One turn moves each row of this set onto another row. After a few examples, where does it send each row asked below?
Vov: [-18  22  11 -39   4 -16   7   4  30 -13 -14  13 -17  11 -25  30  52 -33
  -1 -11  -2  24  20 -31  24   0  26  12  -9  17 -27  -2   2]
mup: [  7  39 -15  13 -24  21  -2  -3   9  -1  14 -14   5   2  -9  23  -1  13
   7   6  14  38 -19  -6   3   6  27  10  27 -17 -11  13   0]
dob: [-10 -13 -10 -12 -15 -28  17   5  23  -9 -14   1  22 -38 -17  -8  32 -10
 -51 -20  -1  -6   7  17   9 -13  15 -34   0  -9  11   2 -10]
gur: [  2 -15 -25   4 -14 -10  -4   3  12   3  12  17 -23  19 -35 -29  30  10
  -3  -4  17  -2  29   5 -35  12  14  24   9   3   6  -2  -7]
Ros: [ 15 -10   4   3  -9   2  27 -30  16  -5   5   2  12 -11 -28 -16  31  16
 -15  37  38  11  14 -13  28  -5  42  -1   6 -33 -12   7   8]
Petu: [  8  45 -19  12 -17  19   6 -10   2   1  19 -17  -4   5 -10  19  14  14
   5   8  14  32 -17   1  -1   3  24  14  24 -22 -10  14   0]
roku: [ 13  29  24 -59  -5  13 -41   6   5  10 -16  18 -13   7 -20   2  24 -15
  -9   7  -4  13  -7  -6  24  18   3  -8  -2 -13   1  15 -17]
nuf: [-23  18  46  -4 -31 -12  -9  -1  17 -14   9  12 -22  18   0  10  35 -27
 -15  30  10 -20  20 -27  -1  17  25 -35  10   6 -43   5  -1]
Boseg: [-21  -8  15 -41 -22   8  18  11   0  -1 -21   4 -36   1 -35 -10  13   2
  -6   8   4  16  -3 -22  29 -18  18  -1 -11  19  -8  -8   6]
fizig: [-10  -8   5 -16 -38 -23 -23  17  -7  26  16   4 -13   6 -17 -35  51   9
 -11   6   5  -5  33  20 -10  29  21 -10  20 -26 -32  11  -8]
Lir: [ -1  -4  14  13   2  -7   4  20  10 -22   8 -35 -12  22  -3  -9  60  -9
  -3 -38   3 -15  33   0  -6  14  13  -9  -1  -3 -17  -1 -10]
ruv: [ -1  36  12   4  11 -10  -5 -26  28  -9  14 -34  -1  -8  -5  11  39 -13
   4  17  18   9 -21  13  34  20  18  -1   3 -38 -29   2  -9]
favu: [-16  -2 -15 -18 -19 -30  15   3  29 -16 -25   0  14 -38 -18  -6  33 -10
 -51 -14  -1 -10   8   7  16 -16   6 -35   4  -6   9   5 -20]
zudu: [-13  15  21 -33   8 -11   5   3  31 -14 -17  12 -13  13 -20  22  50 -29
   4  -3   2  33  13 -23  26  -2  23  16  -7  24 -28 -11   5]
Zez: [ 21  26  34 -27 -17 -45 -10   5  13 -19  11  27  -5  19   0   5  47 -24
 -11  28 -15 -26   6   0  -8  20  32  -2  19   1 -26  13  20]
sus: [  0   7  -5 -30  -5 -29  12  14  18   4 -10 -19  18   4  11  22  50  -5
 -46  10 -24  14  19  -9   2  10  -1 -39  16 -29  -6  23 -32]
totof: [ 23  15 -11  17 -48  -8  -5  -8   0 -20   3   6  -7 -12 -10  13   8  -7
 -23  21 -18   6  19 -11   6 -14  38 -31   0  -5  27 -18   7]
torol: [-36  14 -17 -17  -4 -41  29  20  21  16  -5  -8 -19  -1 -25  26   3  -7
 -32  14 -13  11   5  -1 -10   6  29   5  34  -2   6  -6 -25]
Bel: [ -3  -1   8 -23 -37 -18 -19  10  -7  24  26   6 -13   1 -12 -38  53   6
  -6   5  11  -5  29  16   0  23  25  -4  35 -26 -28  14 -11]
punef: [  5   2   1  25 -26  -8   1 -14   1 -24 -19  14 -10 -22   0  19  -1  -9
  13  12   0 -11  -4  20   3  -5  30 -23  36  14  12  -6 -15]

roku moves to torol
nuf moves to totof
Where do these go?
Vov moves to dob
ruv moves to Boseg
favu moves to fizig

One turn moves each row of this set onto another row. After a few examples, where does it send each row asked below?
zomo: [40 12  1 10 -6  9  0 -6 -2  8  5 20]
vapem: [-23  15 -26   6   9   3  -7 -28  28   5   2  16]
gine: [  2  18 -28   2  21 -14  16  21  -8  -6  10 -10]
divu: [-10  12  -7  -5 -36  10 -16  -1  23  27 -19   3]
lev: [ -7  -8  14  26  -1  23 -10 -20   8  -5  17 -11]
Romu: [  0  11  -9  -5   2  10  15  25 -20   3 -41   3]
nimin: [  7  -5 -14   7  -1  12   5  21 -23  -1 -28 -12]
Voza: [ -5   7  -1 -11 -23  38  35  -2  27  19  10   7]
vizuf: [ -7  20 -25   0  11 -17   4  26  18   3  24  -9]
Pofuz: [-29  -5  15 -29  -3  29   0   3   4 -35  13   9]
veb: [-35  12 -30  -6 -21   2  15  15 -10  -7  33  16]
tesir: [-13  10  22 -33  -4  22 -14   3   5 -29  12   8]
sok: [-17 -20  10  24  -5  30  -2 -10  18  -6   9 -12]
pakod: [  3  16 -36 -12   6 -20  -1  27   0   3  15  -4]
Nav: [ -7   3  -5  -5 -33  12 -20  10  17  31 -15  -8]
mopop: [-23  -5  14   8   3  20   0  27  14   8 -23  35]
zak: [  5   8 -15  -3   2  18  20   3 -19  -6 -27 -16]
gosov: [-15  15 -28 -10   7  -5   2 -28  20  -2   3  25]
Dubu: [ -8   7  -8 -16  -9  44  34   1  27  10  16  14]
fuga: [ 37  13   7   8   0  14  12 -12   3  12   9  16]
dur: [-23   2 -22   0 -36  13  16   5 -23  -2  27  25]
Lozu: [-15   1 -29 -14 -19   8  20   8 -13 -10  37  36]
reka: [-24   1  18 -25 -22  25  -1  13  -7 -27  23  12]
Kefom: [-28 -18  12   1   1  27  -2  38  13   7 -22  16]
Sogi: [-29  -3  25   0   5  16 -15  27   3  -8 -19  19]

tesir moves to dur
Dubu moves to gosov
reka moves to veb
Where do these go?
lev moves to Voza
pakod moves to nimin

One turn moves each row of this set onto another row. After a few examples, where does it send each row asked below?
guma: [ 13  -7 -61   0  -2  18 -23 -22  -4   0  19  -9]
beri: [  6   3   8  -9  18  -7   6  16  22 -18  27  -9]
Nusod: [-23  31 -18   0   9  -4  19  -3 -10 -12  -2  16]
neref: [ -4  20 -13   6  -7  -7  13   1  28 -12  13 -29]
gagi: [ 25 -29 -14  18  25  30  -2 -15 -20  14  -5   1]
zim: [ -3  32 -26 -14   3  25 -18 -30   5 -31  16 -15]
zigo: [  9  -9 -36   0  -2  22   5 -23  -7   3 -38 -21]
fuzif: [-12  23  -6  -2  23   2  21  -3  -5 -27   7  24]
vugul: [  9   9  -3 -19  26  25 -24 -15 -10 -17  34   7]
Lanu: [ 27 -25  16  13  16  -9  14 -14 -14  -1  19   6]
kubo: [ -3  14 -22 -14 -27  30 -13 -44 -13  -7   5 -20]
Bufe: [ 25 -14 -22  -5  23  33   8 -21   2 -26 -29  -7]
mav: [ 22 -29  21  -9  -7   5  19  -4  -2  -3  17  -7]
laleb: [  3  -3  -1  19   0 -22   2 -10 -12  22  14  -7]
Duni: [-21  17 -15   1 -10  -3  20  -8 -24   5  -6  15]
Rep: [ 12 -13   0 -17  -2  30 -21 -27 -30   3  27   5]
sutab: [ 19 -22 -56 -14  -8  21 -20 -24 -13   0  13  -5]
Fol: [  1   4   2  -5  14  12  32 -13 -11 -34   2  28]
pazog: [  1  -6   5  -4   0  13  32 -20 -28 -17   0  27]
fafu: [  5  11 -40  -2  24  17  -3  -8  12 -14 -28 -17]
bonu: [  3  -1 -34  21  25  14 -11  -3 -10  28  -6  -8]
sud: [ 12  -6 -60 -14  13  16 -26 -10   3 -13  18  -6]
zezun: [ 27 -29 -49  -4  -3  30 -14 -30 -12 -11  19  -1]
Gol: [ 19  -1   1  -5  10  -5  22 -25  18 -42  -7 -10]
Fove: [ -1  20 -17  -3  -4 -23  10 -17  18 -17 -14 -24]
Sesel: [ -9  17 -18 -13   1  14 -32 -11 -20  12  27  -6]
kor: [  8   6   3  13  32 -21   4   0   6  -6  25   1]
sot: [ 21  -8 -55  -6  16  25 -17 -19   5 -23  25   0]
lemin: [ 20  -5 -22  15  51  22  -8   1   0  -2   1   3]
zudif: [-10   2  -5  -1 -16   7  30 -21 -32  -2  -9  20]
vuruf: [ 28 -23 -46 -15  11  28 -19 -20  -4 -23  19   1]
ruz: [ 15   0  -9 -15  -2  40  -5 -43  -5 -37  13  -5]
vipi: [ 19 -11   9   1   3  12  27 -10  22 -37  18 -15]
fikem: [  7 -15   1   5 -32   6  24 -17   2   1   5 -25]
Tagon: [ 14 -12  -3  -4 -22 -11  23 -33  -3 -13 -20 -19]
lebo: [ -5  -1  -3  -3 -18 -11   5   8   0  19  12 -21]

zigo moves to gagi
vipi moves to beri
kor moves to Fove
Where do these go?
sot moves to sud
vugul moves to zim
Duni moves to zudif

